A single turn carries every row of the set below to another of its rows. Some are shown first; where does it send the rows asked next?
Z400: .15,.24,-.11,.03,-.10,-.06,.02,-.13,-.16,.23,.01,-.01
Z612: .21,.34,.00,-.19,-.05,.06,-.05,-.11,.04,-.20,-.04,.00
Z523: -.26,.23,-.03,-.12,-.03,-.05,.07,-.05,-.17,-.08,-.22,-.05
Z403: .04,.23,.07,-.27,.01,-.14,.04,-.28,.01,-.10,.04,.06
Z538: -.14,.32,-.07,-.26,.03,.05,-.02,.08,-.10,-.30,-.03,-.05
Z744: -.04,.35,-.13,.04,.02,-.33,-.13,.15,-.03,-.02,-.14,-.07
Z956: .06,.29,.09,-.17,-.07,-.36,-.17,.04,-.10,.03,.09,.11
Z173: -.19,.19,-.38,-.05,-.05,-.04,-.13,-.01,-.19,-.09,.10,-.12
Z541: -.19,.26,.12,-.18,-.02,-.26,-.13,.10,-.04,-.02,.16,.03
Z70: .07,.23,-.15,-.01,-.08,-.15,-.28,-.07,.02,-.20,-.12,.13
Z362: -.06,.23,.03,-.37,.03,-.26,-.03,.00,-.15,.02,.16,.15
Z31: .03,.29,-.02,-.30,-.14,-.07,.04,-.13,-.21,.01,.13,.22
Z147: .25,.21,-.20,-.05,-.02,-.24,-.06,-.04,-.02,-.10,-.22,.00
Z42: -.04,.12,-.05,-.06,-.01,.09,-.11,-.27,-.11,-.16,.07,-.06
Z155: .06,.12,-.19,.14,.04,-.16,-.15,-.13,-.10,-.11,-.13,-.01
Z894: -.04,.20,-.08,-.08,-.05,.07,-.26,-.12,.09,-.13,.13,.01
Z423: -.06,.20,-.09,-.18,.11,-.37,-.07,.14,-.07,.12,.11,.09
Z505: .14,.14,.07,-.21,-.17,-.09,.02,.17,-.22,-.09,.11,-.11
Z87: -.30,.18,-.15,-.09,.07,-.10,.09,.08,-.11,-.11,.11,.08
Z131: -.07,.29,-.18,-.07,.04,-.10,-.05,.01,-.08,.20,-.13,-.23
Z381: .03,.12,.01,-.12,-.07,-.18,-.01,.29,-.14,-.06,-.02,-.17
Z703: -.04,.26,-.18,-.02,.19,-.03,-.06,.16,.05,-.04,.02,-.17
Z408: -.05,.30,-.29,-.26,-.03,.13,.04,.08,-.01,-.12,.17,-.04
Z623: -.08,.17,-.43,-.11,.00,-.08,-.16,.04,-.05,-.07,.12,.13
Z216: .05,.24,-.30,-.38,.04,-.05,-.22,-.12,-.06,-.09,-.01,.03
Z181: -.13,.18,-.36,.06,-.09,-.16,-.01,.17,-.02,-.11,.00,-.04
Z867: .00,.03,.02,-.21,-.02,-.10,.12,.20,-.19,-.11,.07,-.06
Z903: -.14,.14,-.08,-.13,-.08,.13,.04,-.07,.02,-.15,.20,-.05
Z801: -.14,.27,-.17,-.07,.14,-.25,-.03,.13,.04,.13,-.09,-.05
Z271: .30,.32,-.23,.06,-.02,-.12,-.10,.09,-.09,.02,.11,.02
Z109: .11,.27,-.32,-.23,-.06,-.09,-.20,-.16,-.27,-.07,-.04,-.10
Z517: -.35,.29,.02,-.18,-.06,-.09,.01,.05,-.07,-.11,.01,.06
Z765: .22,.36,-.06,-.08,-.06,-.24,-.12,-.04,-.06,.20,.02,.04
Z225: .28,.31,-.10,-.26,.10,-.22,-.04,-.12,-.12,.09,-.01,.02
Z12: -.04,.27,-.12,-.15,-.25,-.03,.08,-.11,-.34,-.01,-.01,.12
Z97: .02,.26,-.29,-.03,-.02,-.36,-.10,.11,-.20,.07,-.09,-.13
Z66: -.10,.16,-.13,.10,.05,-.29,.05,-.03,.09,-.02,.02,.08
Z305: .24,.20,.06,-.14,-.01,-.20,-.05,-.22,-.18,.01,-.03,-.02
Z733: -.13,.25,-.08,-.33,-.14,-.03,-.01,-.09,-.29,-.04,.19,-.10
Z289: .19,.35,-.37,-.18,-.03,-.14,-.01,.12,-.07,-.12,-.11,.03
Z727: -.26,.34,-.20,-.25,-.14,-.11,-.03,.00,-.03,-.02,.22,-.09
Z702: .20,.29,-.10,-.19,-.08,-.02,.03,-.03,-.25,-.24,.05,.19
Z253: -.01,.36,.07,-.23,-.16,.01,-.05,-.12,-.15,-.08,.24,.03
Z566: .19,.30,-.12,-.38,-.12,.01,-.07,-.17,-.10,-.09,.04,-.10
Z828: -.28,.10,-.03,.06,.03,-.13,.04,.02,-.08,-.08,.05,-.05
Z818: .00,.25,-.16,.14,-.03,-.04,.00,.13,.11,-.18,.00,.04
Z135: .21,.06,-.02,-.18,.01,-.17,.05,.19,-.17,.01,.02,-.11
Z504: .11,.40,-.26,-.22,-.16,-.37,-.10,-.02,-.13,.00,-.04,.00

Z408 -> Z818
Z566 -> Z903
Now these:
Z87 -> Z744
Z155 -> Z109
Z66 -> Z504
Z765 -> Z31
Z733 -> Z828
Z131 -> Z400
Z423 -> Z956
Z538 -> Z703
Z505 -> Z867
Z70 -> Z216

